Each path below is one point turned by a fixed rotation once a step. After each direction that follows a path, write how fast that rotation turns it, in degrees a step (0 if it stays still).
Each turn is a multiple of 5 degrees from 10 to 175, or 0.
Each row of a path follows its step; steps can be skipped.
Rotation 1:
step 1: [ -3 -26  37 -19   8 -17 -10 -12 -25  -3  20  15  47  15   8   4   3   9
  -5 -25  -6   7 -40 -32 -50 -11 -33   5  -1  20  13 -55 -12  21  -9  69
 -26   5 -26  25 -51 -10   1  69 -44  16  36]
step 3: [ 37  -3  52   5  41  49 -57  49 -17  28   0   2  52 -22  41 -15 -19   3
  -3 -13  25  21 -41 -22 -47  27   3   5   1   3  -3  22  15  22   5 -16
 -15  36  50  26 -18  21   2  24  38  21  -7]
step 4: [-17 -12  29   8   0  26  15 -43 -23 -37 -22  45   9 -30 -41 -45 -48  17
   9  53  33  27 -25 -40  20 -22 -18  -8 -30  25 -11  -9 -52  10  17  49
  13 -11  18   7   5  31 -49   9  13  -6 -14]
step 5: [-10  23  58  49 -40 -16 -37 -40  41  17 -41  -2  56  -8  44 -10  38  18
  14 -17   4 -29 -25  -4 -40  18 -28  25 -24  -7  17 -52 -22  15   4   1
  -5  -8 -26  40 -12   8  -9  33 -15  12  -4]
step 6: [  7  13  -7 -42  25  21 -28   5 -41   0 -12  19  17  24  -7 -44 -28  26
  34  22 -15 -18  10 -44  10 -10 -12  47 -36 -31  -8  25  20  53  21 -26
   7 -25 -44   0  -9  24 -18  68  15 -21  50]
step 7: [-18 -64  26  -1  36   0   2 -12 -32  11  12   8  43 -31  32 -27  -3  -4
 -25   4   3  28 -69 -35   0  16 -40 -22  15  -5  33 -34  44 -11   1  24
   1  36 -12  23 -55   9  19  36   9  40   5]
step 8: [ 40  56  25  41 -15   2  -9  -9 -24 -38 -21  52   1 -23 -13 -18 -13  -7
  15  46  11 -32  -2 -34 -20  43 -36   6  -5  26  15  14   6 -42  50  35
  -1   7  15 -17   4  37 -15  32  57 -30  14]
step 9: [ 28   5  25  10   2  54 -38 -14 -16  22  -9  -8  28  -9  40 -48  37 -12
 -24 -24  37  25 -24  -4 -35   5  10  27 -59  14 -43  -6 -36  46   8  -2
  -8  10  -8  39 -15  48   5  16  22  43 -26]
step 10: [-11   0  35  20   5 -29   6  -2 -40 -12 -18  15  -3 -14 -48 -44 -47  32
  13  32  20  20 -24 -32 -38 -51 -38  32  13 -16  -6 -14 -33  33  33  26
   9 -31 -34  30 -21 -20 -49  26 -21 -10  35]
[  9  -4 -12  -4   6   3  -7   1  -1 -13  10  -1  -7  17   8  -2   5  -5
  -2   1  -6   9  -4   0   8   6 -16 -11  -6   8  17  -4  14  -3   0  -9
  -3   7   3  -4  -8 -16   2  15   3 -10   8]  70
[  4   0  -3  -7   3   6 -13   0  10   0  -3   8   5  12  -1  -1   8 -10
   1   6   4  -7   6  -4  -6  11 -12   5  10  -7  -1  18  -4  -8   2 -14
 -22   4 -13   8  15   5  -3  -2  -5   0 -13]  120
[ -6  -1   8 -14   8  10  21  16 -10  -5  -5  -3  -1   6   0   2 -10  -4
 -11   5 -14   2  -2   3  -7 -13  -5  -1 -21  -6  -3  12  -5   6  -5  -5
  -5  12   3  11  -6   2   1   2  -6   5  -7]  120
[  2  -9   0 -16  10 -10   0   3   3   0   3 -15   7   3  -6 -11 -16 -12
  11  -4  11  -4 -12   3  -4   0   2  -5  -4  -5  -3 -11  -5  -3  19 -14
  -6   1   0  -9   0  -5  -8 -12  10  10   8]  110
[-22   0   5   2  11   0   8  -3  -4 -17   6   1  -6 -13   3   2  24  -3
  -1   3  16  -1   0 -10   4   8   4   1  -1  -9  -3   2  -9   2  -3 -10
   9   3  -4   4   2 -20  -1   2   9   8   1]  145
Rotation 2:
step 0: [-29   1   9  24  14   8 -16 -37 -40   9  -7  17 -31  67  48 -30  40  -4
 -30  31 -46  48   0 -15   4 -37 -47  15  -3   4 -30   8  45  19  45  32
  38 -53  14   4   8  12 -24 -47 -22  22  -1]
step 1: [  9 -21  36  46  11 -12  15  21  -3  16 -41 -47  -6  45  12 -41  -6  65
 -40 -14  59 -37  27  -2 -38   8 -28  17   6 -11  -1 -25 -28   3   0  58
 -22 -35 -60 -21  32   3  -7 -21  14   5 -35]
step 2: [ -3  15  12  37  22 -11   5  14 -22 -29   6  17 -36  32 -18  28 -42 -38
  21 -31 -30 -53  -1  41  53  20  -8  47  30  21  44 -26 -36  -8  20   0
 -10  22 -37 -55  50   3  35 -26 -43 -11  -4]
step 3: [-41  93 -22  59  10  -1  -8 -17   5   8  12  10  -5 -24  49  43  -7   6
  -7  14 -23  -3  -6  16 -51 -14  63  23  -2  -1  -5  29 -27  24 -22  17
  36 -10   9 -73 -20 -10   6  20 -30  19   1]
step 5: [ 10 -27 -27  49 -15 -70  10 -39 -46  27  -1 -58  -4  63 -22 -66  -7  17
  -8  -6 -12   0  26  66 -10   4 -27   5 -27  11  13  35  34  -2  -8  42
  -6  11   4 -10  21  -1 -45  -4  -7 -13  -7]
step 6: [ -6 -35   1  41  60 -41  33   2  32  -9 -51  79 -39  13 -23 -22   1  18
 -11  16 -19 -56  13   5 -29  -5 -12  16   8  53  21  25 -24   6 -12  10
 -18  37 -49 -15  30   3  31  25   2  34   9]
step 8: [-43  20  66  78  17  25  -9   4 -45 -11  44 -33  -1  27  41   2  11  50
   8  41  10  -1  47   3  23 -11  25 -13 -41 -18 -25  26  16 -12 -11   3
   7 -33  12  -2  -5  -7  61  40  14   4   6]
step 9: [ 38  -9  -5  15  15 -11  24 -28 -23 -11  41 -44   5  25  16 -20  14 -17
   3  24  11 -64  32   5 -17  42  34  15 -74  62  57 -22  12  -8  64  25
   4  20   1  -4  10   3 -20  -1  26 -34 -21]
step 10: [-28  36 -23  18  -1 -42  70  30  30 -26  -5  14  13  19 -15 -20 -12 -30
 -17 -11 -51   0  -9  65 -47  15 -26 -43 -17  55   1 -11  27 -13 -34  28
  22  46   5 -35  27   0  36  -1  32   8  22]
[ 13   0   5  -1 -10   8  -7  -6  -8  14 -16   8   3  -1  -2   5   4 -15
  -1  -1  10 -11   1 -10   2  15   8  -8  -2   4  18 -10   6  -1  10 -10
  -5   5 -10   7   6  -8   7  -7  -2   9  -7]  145
[  9  -6 -10  12  -2   0   6  -2  10   0  15  -6  16 -16   2   7  -2   2
 -11   8   1   3  -2   2   9  -3   5  -2  -6   7  16  11   0 -17   3  -8
   8 -19   3  -6   0   1   6 -12  -7   4   7]  70
[ 18   1   2   3  10   3  -8   4   6 -11  -5  11  -8  -4  12 -24  13   1
  -6 -14  -5 -12   2   7   9  -4   4  -8   2 -17  -5   9   4  -3  -1 -12
  -2  -8   0  -3   4   4  -2  -6   3  -1  -9]  60
[  3 -16   1  -3  -6  -5   2   2 -14  -8  -8  -6   3   6  -2 -11   4   9
  11   9  11  -8   0  10  -2  -1  13   6  18   0  16 -12   8  -1  -4  -4
  11  -9  -1  -6   4   7  -2   6   7 -15  11]  95
[  5   7  -2   6  -1  -6  13  -1   6 -22   2  -4   1  12 -19   3   4  -7
   4   1  17  10  13   0   9 -15   6  -7  -1   0   7   4  -1   7   6   1
  -8  -3  -9   2   2  -5  -9   4  -1   1 -18]  95
[ 12   4   8   8 -15  -1   1 -14 -15   1   4  11  -5   9   0  12   5   4
   1  10 -13  10  -1   7   7   7   0   1   3  -3  -7  13   7   1   1  -9
 -21  -6   1 -13   6   1  -5  11   3   5  12]  130
Rotation 3:
step 0: [-28 -14 -30 -20 -23  35  23 -13  18 -11  14  32 -11 -27 -12   5   1   3
 -23  16   2  13 -38  33  20 -16  10   5 -28 -17  46 -57 -59  -5 -10  71
  28  38  16  -5  15  15 -16 -33  34 -13  40]
step 1: [-42  28  -2 -40  18 -30   1 -24  -1 -28  35 -11  44 -20 -35 -42  32  -2
  70  -2  35  34  20 -39   2  36 -25  13  -4   6  -4   6   5 -31  13  26
 -22 -11  14  10  19  39 -28  32   2  35  38]
step 2: [ 14 -34   0  -6  -1  48  -9 -16  30 -25 -21 -12   2 -18 -56 -17 -27  48
   0  20 -11  16   6 -27  14  12 -25   3  40  65  35  55  32  14 -13  23
  15  35  19 -11 -24 -36 -25   1 -14 -36 -30]
step 3: [ 38  18  13  10 -11 -13  32 -29  -3 -12 -29  23  -9 -12 -22 -13   1   3
 -34  -3  58  20 -71  24 -18 -39 -20  58 -31 -11  48  21 -52 -25  -7  10
  14  17  30  29  40  15   2 -19  -3 -13   9]
step 5: [-16 -11 -31 -51 -10  74 -12 -19  -1 -31  -3  27  20 -23 -39 -21  21  42
  10  23 -43 -10   2  12 -12 -43  24  -4  45 -26  56   6   5  31   2  42
   9   1  -8 -11   9 -29 -38 -30  12  12  -6]
step 6: [ 44  35  32  -9  24  -7 -27   0  -9 -57 -25  23  23  -5 -24 -34  30 -11
  39 -29  61  38 -31   2  -9   1  -9  10  -9 -13  25  31   9 -40 -37  10
 -28  29   3  27 -20  36  25 -19  45  26  10]
step 8: [-16 -23 -40 -73  11  34   4  -6  24  15 -25  39  -8  -5 -17 -12  -5  11
 -46  35  18  37 -33  15   1 -26 -12  58  17 -21   3 -22 -37  -8   2  38
 -16  -9 -22  -2  57  18 -41  -7   2  16  19]
step 9: [-11 -19   7   2   6 -30 -15   7 -12 -32  21 -15  20 -49 -14 -23  30  -2
  19 -37 -13  47  25 -30  42  31  -7   5   4  -4  22  -4 -11 -42  -9  40
  -3  90   8  32 -15  40 -16   8  -3  37  45]
step 10: [ -7  31  -9 -15  -9  47  43 -50  18 -33  17  10  30  -3 -33  -4   9   9
  23  16   3  -1  -2 -18 -14  34 -11   4  10  45  78   7  11  41   9  50
  11 -14  49 -13 -21 -36  -5  23  -4 -47  12]
[ -7 -10   6   2  -7   0  -3  -8 -11   9  15   8   8  -2  -3   2   0 -10
   9  12 -10   9   8  -2  -7  -2  13 -11  22  -9  -4   2   5 -10 -10  17
  -1  -2   4  10   5  10  -6   3  -3   4  -1]  90
[-14   2 -11   6  -1   7   0 -14  -9   8   7 -10  -5   2   2 -10  -6  15
   2   8   8  -4  -8  -3   6  12   8   5  -5  10  -7  -3  -5  -6   5   5
 -13  18  12  -2   6   6   6  10 -10 -14  -2]  40
[ -8 -13   1  -1   2  13   6  13  11   6  13   3  -7   8  -8  -4   8  -4
 -13   7  19 -12   4  11  -5   0  -5  -9   3  -2  10  10  -3  10   3   6
  -5  12 -10   7   6  -2   3  -2   2   5 -16]  130
[ -1   3  10   6  13   1 -13   5  -6 -11  -6  -6   5   0  12  17  -2   5
   3   5   7   0  -2   7   0  17  -5  -7  -5 -13   1   3 -18   5   7  11
   8  -1  14  19  -1   6  -7 -10  -4  -4  -3]  120
[  9 -13  -3  -1   8  -5 -15  -2   0  -7  21  -2  14  -3   2 -10   2  19
  -7 -17  -8  -5 -11  -1   9   6  -1   5  13   1  -5   7   5  13   0   0
  -9  -5 -10   6   5   0  -6  -4  -1   5   2]  100
[  1  14   7  18  -2   7 -10   7   8   4  10  14  -4  -8  -6   0   1   4
  -3  -7  -6   8 -11   4   2 -16  -8   4 -11  -8 -12   2   2 -12  11  14
  -1   8   1  -7   3  10  11 -12  -2   8   0]  130
